(5, 19, 15, 1, 10, 78, 20) -> 78
(-13, -57, -68, -39, 0) -> -39
(9, -53, -75, -48, 25, 47, -29) -> 47
(-15, 52, -18, 15, -8, -59) -> -8
(-4, -1, -19, 73, 59) -> 73
(-67, -22, 48, 16) -> 48
(-62, -49, -60, 5) -> -60
(49, -37, 75, 41, 44, 11) -> 44
(-16, 74, -6, 17) -> -6
(-63, 14, -72, 19, -69) -> 19
---
[[ -3  -2  -2  -7]
 [-61   1   4  -2]] Answer: 4

[[  7 -28   0  22  17  12 -14]
 [ 22 -67   5  22  33  26 -22]] Answer: 26

[[-53 -44  14  17  83]
 [-23 -11  52  11  68]] Answer: 11

[[-21 -20 -11 -20 -19 -16 -20]
 [ -8 -82   4 -40  -9 -38 -64]] Answer: -38

[[ 16 -12 -84   6]
 [ 58 -17  -9  35]] Answer: -9

[[  2  68  16  24 -71 -42]
 [ 44  67  56  41 -56 -39]] Answer: -56
---
[[ 69 -44  14 -25  22   3 -58]
 [  5 -17 -28  15  24 -18   5]] >> 22

[[  4  37   2  23  24 -13]
 [ 30 -46  62 -56 -71  15]
 [-22  19  28  33  24 -11]] >> -56

[[ 10  18  60  25  20 -21 -10]
 [-33  31 -10   4  17  -4 -16]
 [ 21  -5 -64 -28 -13 -12  -5]] >> 17

[[ 41  -6  10  -8  43  38 -10]
 [ 46 -11  21 -24  70  15  15]] >> 43

[[-12   8  35 -11]
 [ 43  67 -19  19]
 [ 60   5 -63  23]] >> 67

[[ -2  -1 -77  28  58]
 [-82   2 -38  49  21]
 [-23  -4 -24  20  18]] >> -38

[[  4 -30  -6  27 -45 -12  11]
 [ 18  23  45  18 -59 -32  18]] >> -45
---
[[381 457 489 573 551 554 445 531 494 399 433 324 619 691]
 [447 389 433 512 490 537 449 540 521 347 427 320 613 574]
 [496 413 442 483 471 514 474 525 521 397 457 399 559 496]
 [423 461 485 544 529 536 461 523 498 422 451 374 584 622]
 [683 421 418 355 367 437 543 492 545 486 534 610 409 186]
 [460 480 492 523 515 518 480 511 498 460 475 435 542 563]
 [642 613 554 424 458 424 582 442 489 693 608 780 312 275]
 [465 376 422 497 475 532 453 541 526 341 428 326 608 542]] ⇒ 608

[[3 5 8 7 7 3 4 2 7 5 3 7 4]
 [6 4 4 4 7 5 6 3 5 4 6 6 7]
 [5 4 6 7 7 4 5 4 7 6 4 6 5]
 [5 4 6 8 7 6 5 6 7 8 4 6 5]
 [4 5 6 7 6 4 4 3 7 6 4 7 4]
 [5 6 6 5 6 4 5 3 6 5 5 8 5]
 [4 3 6 6 7 4 5 3 7 6 4 6 6]
 [7 6 4 6 6 5 5 6 6 7 4 7 5]
 [5 3 5 5 7 5 5 4 6 5 5 6 7]
 [5 3 5 5 8 6 6 4 5 5 6 7 8]] ⇒ 7

[[-343 -818 -445 -625 -492 -488 -863 -737]
 [  94 -830 -719 -737  127 -311 -805 -756]
 [ 514 -738 -652 -625 -651 -510 -625 -249]
 [  37 -846 -473 -847 -372 -610 -751 -504]
 [-403 -772 -789 -806 -850 -304 -930   42]
 [-121 -874 -718 -808 -599 -356 -374 -856]
 [-170 -687 -746 -739 -234 -473 -788 -739]
 [ 154 -813 -649 -539 -636 -513 -913 -706]
 [ -92 -596 -836 -676 -805  -15 -773 -751]
 [ 426 -822 -621 -839 -135 -417 -669 -522]
 [-752 -842 -743 -146 -776 -558 -622 -792]
 [-385 -585 -826 -802 -599 -445 -755 -314]] ⇒ -755

[[5752 8298 6066 4483 5951 3699]
 [4874 5472 4992 3981 4286 3510]
 [4294 4315 3373 3620 3655 2925]
 [2371 3402 3557 4266 4675 5670]
 [2696 3650 3676 4140 4584 5262]] ⇒ 4584

[[369 521 320 361 360 520 291 314 374 550 493 348 694 364 185]
 [459 183 272 390 358 261 382 461 355 561 434 356 884 297 542]
 [406 187 315 689 280 284 361 400 375 145 670 199 233 386 458]
 [261 523 322 534 454 328 263 424 334 283 334 274 843 233 299]
 [308 293 320 510 597 428 422 301 307 665 198 389 267 318 487]
 [381 717 550 349 344 348 581 341 322 704 769 364 447 358 329]
 [328 353 288 402 366 505 301 533 413 566 681 576 374 332 323]
 [251 311 282 217 456 278 335 469 331 433 479 127 469 357 474]
 [350 602 382 265 388 395 507 258 293 306 622 386 485 354 236]] ⇒ 354
---
[[-73 -43  -2 -46  31]
 [-45 -32 -19 -27  20]] | -43

[ 30  11  77  36 -43  32  57] | 11

[[ 27  39  -9 -50  18  64  13]
 [ -1  31   1 -27  25 -14  -3]] | 39

[ 73 -73  57 -22  -9  66] | -73

[[ 26  75   6 -42 -42]
 [ 54  39 -16 -27   8]
 [ 33 -27  13   5  18]] | 75

[-41  77  62   5  82] | 77
---
[[ 74  41  41 -40 -47  39  37]
 [ 63 -57 -50 -64  39 -52 -44]
 [ 60 -39 -44  44 -60 -38 -32]]	37, 60

[[-44 -37 -32 -31  54]
 [  8  31  35 -33  46]
 [  2 -39 -35  74  74]]	54, 2

[[ 62 -32  38  29]
 [ 68 -59   1  -3]
 [ 67 -66 -11 -12]]	29, 67

[[ 21  55 -42   8]
 [ -6 -69 -19  46]
 [-26 -73  30  64]]	8, -26

[-51  49   4  -3 -30 -78  24]	24, -51

[[ 53 -26  40 -74  28 -26 -18]
 [-10 -55  22 -12  43 -55  -8]
 [ -5  15 -24 -33  41  15 -47]]	-18, -5
---
[ 30 -37 -29  46 -67 -31 -36]
46, 46

[ 15  -4  22 -68  46]
22, 46

[  0  25  13  70   7 -23  -3]
70, 70

[[ 31  12   5 -24 -14 -24  -8]
 [-70  35   8 -69   7  -1  31]
 [-75  61 -13 -15   7 -24  76]]
-69, 76

[ 41  -7 -16  -5  16  16 -68]
-5, 41

[-40 -11   1 -26 -69]
1, 1

[-39  57 -40  17 -84]
-40, 57

[  5  61 -10  49 -36]
-10, 61
---
[[ 38  27  13 -11  13]
 [ 14  -3 -30  74  34]
 [ -4 -16   0  32   5]] >> 13

[15  8 39  6 57 61 64] >> 64

[-67  14  60 -41 -49] >> -49

[-46  -8  60  44] >> 44

[ 66  44  -5  46 -39] >> -39

[[ 62  31  -4 -66 -38]
 [ 37  19   9  -8  44]] >> -38

[-26 -11 -48  50 -64  -4] >> -4
---
-0.007	-0.176	0.053	0.013	0.187	0.039 --> 0.039, -0.007

17.3	-154.2	3.4	65.3	-178.2	181.9 --> 181.9, 17.3

101.871	-107.268	125.144	182.922	43.968 --> 43.968, 101.871

0.140	-0.053	-0.051	-0.027	-0.109
0.075	-0.189	0.018	0.035	0.033
--> -0.109, 0.075

-58.72	-74.40	138.83	-168.80	-98.82 --> -98.82, -58.72

-0.110	0.061	0.188	0.140
0.129	0.145	0.130	0.018
--> 0.140, 0.129

0.08	0.08	-0.11	0.06	0.04	-0.08	0.16 --> 0.16, 0.08
---
[ -8 -18  26   9  41  80 -47] → 9

[ 46 -82 -77  41 -11  22] → 41

[[-70 -36   2 -33 -27   6]
 [-37 -31 -81 -32  20 -76]
 [-43   6 -49 -49 -37 -71]] → -33

[[ 28 -35  18  40  29 -11  -4]
 [ 32  29  -9  21 -41 -24 -42]
 [ 21 -23  25  71  20 -24  35]] → 40

[  3  -8  20  80  46 -54 -46] → 80

[-41 -32  55  14  60 -19 -60] → 14

[ 7 27 20 83] → 83

[[50 49 39 31  0]
 [64 43 48 29 14]] → 31

[ 68 -72  54  14 -45   3] → 14
